Rows are one point carried round by a steady rotation, each followed by how many ticks it has turned.
The counts run from 0 to 1316.
-3.60  0.18  1.89 -0.91  0.12 -1.62 -1.52 -0.55  2.08 -1.04  3.70 -0.21  0.32 -1.91  0.20 -0.21 -1.09  0.27 -1.81 -1.73 -3.49 -0.98  0.29  2.37 -2.17 -1.62 -2.00 -2.05 -4.32  2.34 -0.80  0.52 -4.93  1.98 -3.49 -2.79 -2.07 -2.27 -0.12 -0.09 -1.02 -1.61  3.16  2.29  2.36 -3.02  0.41  0.51 -1.31  0.40  5.40  0.45  1.76 -1.20 -2.48 -0.90 -0.60  2.66 -0.96 -1.96 -1.56  4.75  0.84 -> 395
-3.46  0.85  1.18 -0.80 -1.04 -0.68 -1.92 -0.22  0.37  0.81  2.20  0.22  0.72 -2.81  1.56  1.13 -2.67  0.65 -0.24 -2.32 -1.38  1.35 -1.52  1.81 -3.80 -2.46 -3.09 -1.76 -3.32  3.22 -1.09  0.70 -3.22 -0.01 -4.74 -2.71 -3.07 -3.37 -0.35 -0.06 -1.29 -4.30  0.95  1.07  2.04 -1.10  0.37  2.65 -1.51  1.83  5.17  2.46  2.14 -1.61 -1.93 -0.09 -0.60  1.13 -0.16  0.22 -0.97  4.06  1.28 -> 559
-3.98  0.75  2.67 -1.12 -0.57 -1.00 -1.64  0.26  0.38 -0.52  1.11 -0.71  0.31 -2.09  1.83  0.42 -3.34  0.86 -0.32 -0.98 -1.34  0.33 -0.89  1.25 -2.40 -1.83 -2.44 -1.73 -3.33  3.30 -1.74  0.06 -3.86  1.31 -4.40 -3.57 -3.94 -2.69 -0.96  0.58 -0.57 -4.30  1.88  1.61  2.79 -0.50  1.78  1.83 -1.62  2.21  4.77  2.03  1.94 -1.84 -3.46 -1.28  0.09  1.13 -0.85  0.84 -1.00  3.23  1.52 -> 471
-2.95  0.84  0.58 -1.93  0.03 -1.96 -2.50 -0.43  1.22 -1.25  4.51 -0.57 -0.60 -2.43  0.42 -0.41 -0.78  0.60 -1.20 -1.80 -2.92  0.03 -1.11  2.62 -2.12 -2.07 -3.12 -2.66 -4.03  2.62 -1.29  1.55 -5.18  0.62 -3.80 -2.88 -3.59 -2.12  0.57  0.50 -1.56 -1.46  1.31  1.81  1.39 -2.54  0.26  1.38 -1.03  0.82  5.06  0.73  2.67 -0.68 -2.70 -0.06  0.19  3.30  0.14 -0.96 -1.33  4.16  0.57 -> 776
-2.48  1.41  2.48 -2.97  1.05 -2.38 -1.53 -0.20  0.75 -2.16  2.95 -1.02  0.68 -1.04  0.16  0.21 -2.18 -0.17 -0.59 -1.37 -1.71  0.26 -0.14  1.37 -1.95 -3.43 -2.03 -0.77 -3.70  2.56 -0.91 -0.27 -6.55  1.82 -3.03 -2.89 -1.60 -0.37  0.00  1.12 -0.66 -1.43  2.32  1.13  4.18 -2.29  1.33  1.87 -1.25  0.80  5.17  1.25  2.14 -1.87 -3.62 -0.96  2.03  2.23  0.51 -2.05 -1.57  4.18 -0.13 -> 591
-3.15  0.94  1.93  0.16 -1.40 -0.04 -1.12 -1.48  1.81 -0.53 -0.80 -1.45  1.07 -2.54  1.10  0.52 -4.30  1.76 -0.36 -1.72 -0.93 -0.28 -0.04  1.12 -5.50 -2.31 -3.10 -0.94 -4.08  2.76 -2.26 -0.26 -2.95  0.85 -4.72 -4.18 -1.31 -2.77  1.02  0.49 -0.68 -2.01  2.57  0.29  0.55 -1.40  0.73  1.11 -3.10  1.95  5.18  3.15  0.71 -1.31 -2.29 -0.93 -0.90  1.24 -1.54  0.68  0.49  2.32 -0.57 -> 447
-2.86  0.08  0.75 -1.47  0.18 -1.93 -2.45 -0.99  2.25 -2.38  4.49 -0.14  0.23 -1.81  0.57 -0.56 -0.99 -0.06 -1.08 -1.71 -2.81  0.70 -1.62  2.55 -3.24 -1.56 -3.09 -2.46 -3.93  3.17 -0.99  1.06 -4.72  0.89 -4.01 -3.31 -2.43 -2.40  1.17  0.23 -1.72 -0.82  1.63  1.31  1.04 -2.02  0.55  1.75 -1.11  0.09  5.06  1.00  2.13 -0.66 -2.21 -0.01 -0.15  3.58 -0.73 -0.85 -0.94  4.44  0.69 -> 486
-1.16  2.15  0.95 -2.75  0.90 -1.01 -1.08 -0.60  0.92  0.56  0.57 -1.76  0.00 -2.26  0.39  0.74 -4.08  0.95  0.66 -2.15 -0.13  0.87 -1.30  1.47 -5.13 -5.33 -2.11 -0.59 -4.36  1.46 -2.21 -0.62 -5.17 -0.10 -4.30 -3.05  0.04 -1.03  0.52  1.50 -1.55 -1.98  1.61  0.11  1.85 -2.95  0.29  0.90 -2.75  1.17  5.33  3.44  2.40 -1.27 -1.28 -0.67  1.69  1.69 -0.34 -0.65 -0.48  2.40 -1.42 -> 724
-2.62  2.70  1.90 -2.27 -0.57 -2.14  0.16 -1.59  1.55 -1.94 -0.13 -2.21  0.95 -2.18 -0.45  0.15 -3.52  1.98 -2.02 -0.78 -1.68 -0.88  0.82  0.49 -3.12 -3.11 -2.11 -0.05 -4.83  2.53 -1.20  1.11 -4.73  1.67 -3.08 -3.32 -1.66 -0.49  0.45  1.59 -0.05 -1.55  2.41  2.59  1.90 -2.63  1.59  0.63 -2.56  1.85  5.83  0.73  1.75 -1.99 -2.94 -2.48  0.88  1.34 -1.02 -0.57 -0.68  2.59 -1.52 -> 1277
-3.52  0.42  2.95 -2.00  0.60 -1.16 -1.19  1.16  0.61 -0.31  1.92 -0.54 -1.01 -1.02  1.04  0.27 -2.90 -0.15 -0.40 -1.63 -2.16 -0.62 -1.42  2.19 -1.88 -2.01 -2.63 -2.06 -3.64  2.22 -1.74 -0.90 -5.43  1.54 -4.28 -2.91 -3.48 -2.48 -0.21  0.40 -0.69 -3.53  2.26  1.61  3.38 -1.14  1.38  0.26 -1.56  1.26  4.96  1.96  1.57 -1.11 -4.15 -0.67  0.52  1.21 -0.74 -0.38 -1.67  3.51  0.77 -> 859
-2.01  0.73  2.26 -0.92 -0.46  0.10 -1.17  0.31  0.68  1.10  0.39 -0.46 -1.18 -0.82  0.77  0.77 -3.88  0.19  0.29 -1.87 -1.37  0.82 -0.21  1.65 -4.40 -3.35 -3.59 -1.84 -4.39  1.88 -2.59 -1.90 -4.79  1.12 -3.70 -3.65 -1.61 -2.67  0.92 -0.08 -0.76 -1.94  2.16  0.42  2.30 -1.11 -0.71  0.37 -2.37  1.59  5.68  4.17  0.28 -1.53 -3.54  1.12 -0.25  1.33 -0.09 -0.30 -0.30  2.95 -0.28 -> 1216
-3.12  1.90  0.42 -0.88  0.01 -0.55 -1.95 -0.69  1.27  0.63  0.27 -2.40  0.31 -3.47  1.00  0.12 -3.93  2.30  0.78 -2.02  0.10 -1.11 -0.19  2.13 -4.60 -3.76 -2.61 -1.24 -3.77  1.65 -2.50  1.11 -3.87 -0.41 -5.18 -4.06 -1.75 -2.20  0.87  0.94 -1.31 -1.72  1.54 -0.31  0.26 -2.76  0.93  0.91 -2.83  1.77  4.55  3.18  2.22 -0.29 -1.98 -1.16  0.21  1.59 -0.83 -0.02 -0.12  1.41 -1.13 -> 1113
-3.38  1.68  1.56  0.56 -1.42 -0.93 -1.99 -1.43  1.64 -0.41  0.38 -1.79  1.56 -2.27  0.06  0.44 -3.71  1.92  0.07 -1.83 -0.63 -0.61  2.58  1.20 -4.48 -4.02 -2.96 -0.70 -3.81  2.24 -1.73  0.26 -4.13  1.11 -2.99 -4.38 -0.66 -1.44  0.96  0.51 -0.47 -0.16  3.04 -0.29  1.93 -2.64 -0.14  1.24 -2.51  2.03  5.56  2.62  0.58 -1.86 -2.86 -0.41 -0.12  2.23 -0.35 -1.39 -0.24  2.89 -1.30 -> 622
-2.14  2.11  0.59 -1.99 -0.59 -2.38 -1.73 -2.02  1.92 -2.51  2.11 -2.49  0.39 -2.17 -0.88 -0.69 -2.08  1.63 -0.74 -1.41 -1.20 -0.88  0.54  1.69 -3.57 -3.18 -3.37 -1.13 -4.16  2.36 -1.30  2.00 -5.46  0.28 -3.18 -4.20 -2.05 -0.73  2.10  1.16 -1.20  1.11  1.74  0.96  0.74 -3.29  0.52  1.05 -2.22  1.12  5.46  1.38  1.72 -0.54 -3.22 -0.80  0.92  3.12  0.06 -1.39 -0.50  2.48 -1.77 -> 799
-1.18  2.42  0.83 -3.46  0.02 -2.04 -0.53 -0.99  0.82 -0.88  2.38 -1.49  0.15 -1.65 -1.26  0.59 -2.21  0.31 -1.62 -2.32 -1.36  0.79 -0.07  1.37 -3.15 -4.49 -2.52 -0.43 -4.54  1.91 -0.63  0.86 -6.00  0.39 -2.71 -2.27 -1.06 -0.46  0.65  1.14 -1.02 -0.97  1.48  1.84  2.97 -3.57  0.10  1.27 -1.91  0.93  6.15  1.53  2.24 -1.73 -2.20 -0.19  1.80  1.75  0.53 -1.84 -1.37  4.01 -1.25 -> 32
-4.02 -0.45  1.78 -0.44 -0.45 -1.46 -1.76 -0.98  2.65 -2.56  3.10 -0.35  1.97 -1.85  0.87  0.08 -1.33  0.50 -1.67 -2.07 -3.00 -0.67 -0.98  2.17 -3.58 -0.86 -2.63 -1.15 -3.67  3.25 -0.24  0.93 -3.61  1.76 -4.54 -3.31 -1.86 -3.24  0.42  0.05 -0.87 -1.83  3.08  1.45  1.81 -2.12  1.14  1.71 -1.68  0.06  4.69  0.53  1.36 -1.07 -2.15 -1.64 -0.63  2.09 -1.72 -0.54 -0.81  4.80  1.01 -> 577
-3.24  1.86  1.91 -1.52  0.73 -1.81 -1.32 -0.77  1.54 -1.46  1.38 -1.91  1.44 -1.85 -0.36  0.43 -2.87  1.25 -0.63 -1.46 -1.21 -1.70  1.70  1.62 -2.78 -3.85 -1.94 -0.36 -3.92  1.38 -1.30  0.39 -5.66  1.63 -3.01 -3.62 -0.56 -0.35  0.52  1.22 -0.44 -0.36  3.48  0.40  2.72 -3.57  1.05  0.61 -2.19  0.99  5.32  1.39  1.48 -1.20 -3.12 -1.88  1.54  2.12 -0.32 -2.48 -1.04  3.23 -1.53 -> 416
-1.81  0.91  2.38 -1.30 -0.65 -0.20 -1.04  0.00  0.63  0.04 -0.10 -1.26 -0.04 -0.82  0.28  1.16 -4.18  0.16  0.26 -2.28 -0.50  1.04  0.01  1.16 -4.90 -3.69 -3.85 -0.48 -3.72  2.04 -2.37 -1.71 -5.06  0.78 -4.03 -3.52 -0.87 -2.10  1.09  0.28 -0.57 -1.51  2.26 -0.35  3.04 -1.13 -0.27  1.08 -2.68  1.34  5.64  4.17  0.51 -1.67 -3.76  0.76  0.32  0.78 -0.02 -0.56 -0.63  2.76 -1.08 -> 925
-4.65  0.65  1.99  0.00 -0.34 -0.42 -2.13  0.35  0.97  0.61  0.58 -1.49  0.77 -2.93  1.78  0.60 -3.69  1.73  0.38 -1.79 -0.91 -1.27 -0.45  2.29 -3.39 -2.13 -2.80 -1.94 -3.22  2.44 -1.94  0.42 -3.62  0.85 -5.55 -3.42 -3.13 -3.26 -0.29  0.26 -0.78 -3.65  2.24  0.21  2.04 -1.36  1.43  1.24 -2.22  1.85  4.20  2.76  1.84 -0.79 -3.20 -1.32 -0.44  0.75 -1.40  0.37 -0.63  2.64  0.74 -> 556
-2.81  0.33  1.41 -2.21  0.92 -0.94 -0.80  1.18  1.46  0.12  1.60 -1.52 -0.60 -2.19  0.94  0.27 -3.20  0.52 -0.39 -2.61 -1.75 -0.93 -3.11  3.30 -4.53 -2.11 -3.23 -1.63 -3.92  1.62 -1.85 -0.33 -4.90  0.35 -6.20 -2.27 -2.80 -3.28  0.97  0.93 -1.34 -2.86  1.38  0.63  1.35 -2.09  1.56  0.21 -2.49  0.49  4.61  2.53  2.11  0.42 -2.68 -0.62  0.65  0.64 -1.42  0.38 -0.89  2.31 -0.20 -> 79
-1.69  2.27  1.58 -2.05 -0.87 -2.19 -1.40 -2.39  1.91 -2.37  1.64 -1.21 -0.39 -2.03 -0.05 -1.07 -2.42  1.19 -0.79 -0.32 -1.77  0.71  0.55  0.15 -3.36 -2.71 -2.70 -1.63 -4.93  3.31 -2.05  1.26 -4.64  0.96 -2.58 -4.92 -2.19 -0.28  0.89  1.25 -1.14 -0.10  1.62  2.61  0.47 -1.76  0.70  1.31 -1.90  1.74  5.52  1.21  1.96 -1.87 -2.53 -1.25  0.07  3.76 -0.46 -0.19  0.37  2.87 -0.73 -> 314
-2.09  0.55  2.53 -2.65  0.81 -2.12 -1.64 -0.53  1.36 -2.57  3.04 -0.41 -1.25 -0.53  0.43 -0.97 -1.94 -0.49 -0.56 -0.42 -2.51  0.50 -0.71  1.49 -2.00 -2.23 -2.98 -2.28 -4.29  2.32 -2.06 -0.54 -6.04  1.62 -3.00 -4.04 -2.49 -1.07  0.93  0.96 -1.45 -0.72  1.98  1.86  2.28 -1.48  0.75  0.54 -1.01  0.72  5.15  1.59  1.79 -1.18 -3.59 -0.19  0.66  3.55 -0.35 -0.62 -0.63  4.00  0.40 -> 11
-2.28  1.96  2.14 -1.89 -0.91 -1.61 -0.19 -1.59  1.37 -1.13  1.29 -0.30  0.08 -1.82 -0.73 -0.04 -2.58  0.95 -2.50 -1.33 -3.05  0.11  1.24  0.55 -2.69 -2.80 -2.00 -1.50 -5.56  2.56 -0.85  0.72 -4.61  1.61 -2.10 -3.16 -1.97 -0.90 -0.13  0.46 -0.38 -1.90  2.54  3.86  2.10 -2.54  0.02  0.27 -1.93  1.73  6.57  0.62  1.50 -2.52 -2.54 -0.92 -0.41  1.85 -0.43 -1.03 -0.79  4.15 -0.24 -> 697
-3.10  0.61  3.03 -2.05  0.27 -1.37 -0.27 -0.56  1.71 -1.59  1.73 -0.43 -0.85 -1.47  0.73 -0.40 -2.72  0.17 -1.91 -1.02 -3.50 -0.55 -1.16  1.29 -2.44 -1.31 -2.15 -2.00 -4.80  2.73 -1.38 -0.12 -4.71  2.29 -3.78 -3.10 -3.17 -2.04 -0.36  0.58 -0.46 -3.04  2.20  3.59  2.11 -1.34  1.56 -0.09 -1.59  1.16  5.46  0.65  1.91 -1.81 -3.26 -1.77 -0.42  1.76 -1.61  0.23 -0.88  3.87  0.65 -> 6
-1.27  1.90  1.21 -3.54 -0.39 -2.68 -0.25 -1.69  1.36 -3.10  1.91 -1.56  0.27 -0.94 -0.73 -0.53 -2.02  0.03 -2.14 -0.95 -2.31  1.12 -1.57  0.84 -3.33 -2.08 -3.34 -0.72 -4.69  3.42 -1.09  1.08 -5.48  0.87 -3.04 -3.08 -2.32 -0.66  1.36  1.67 -0.91 -1.13  1.28  2.78  1.47 -1.84  1.20  1.47 -1.95  0.85  5.87  0.43  1.92 -1.26 -3.02 -0.77  1.12  2.39 -0.28 -0.19 -0.46  3.79 -1.09 -> 497
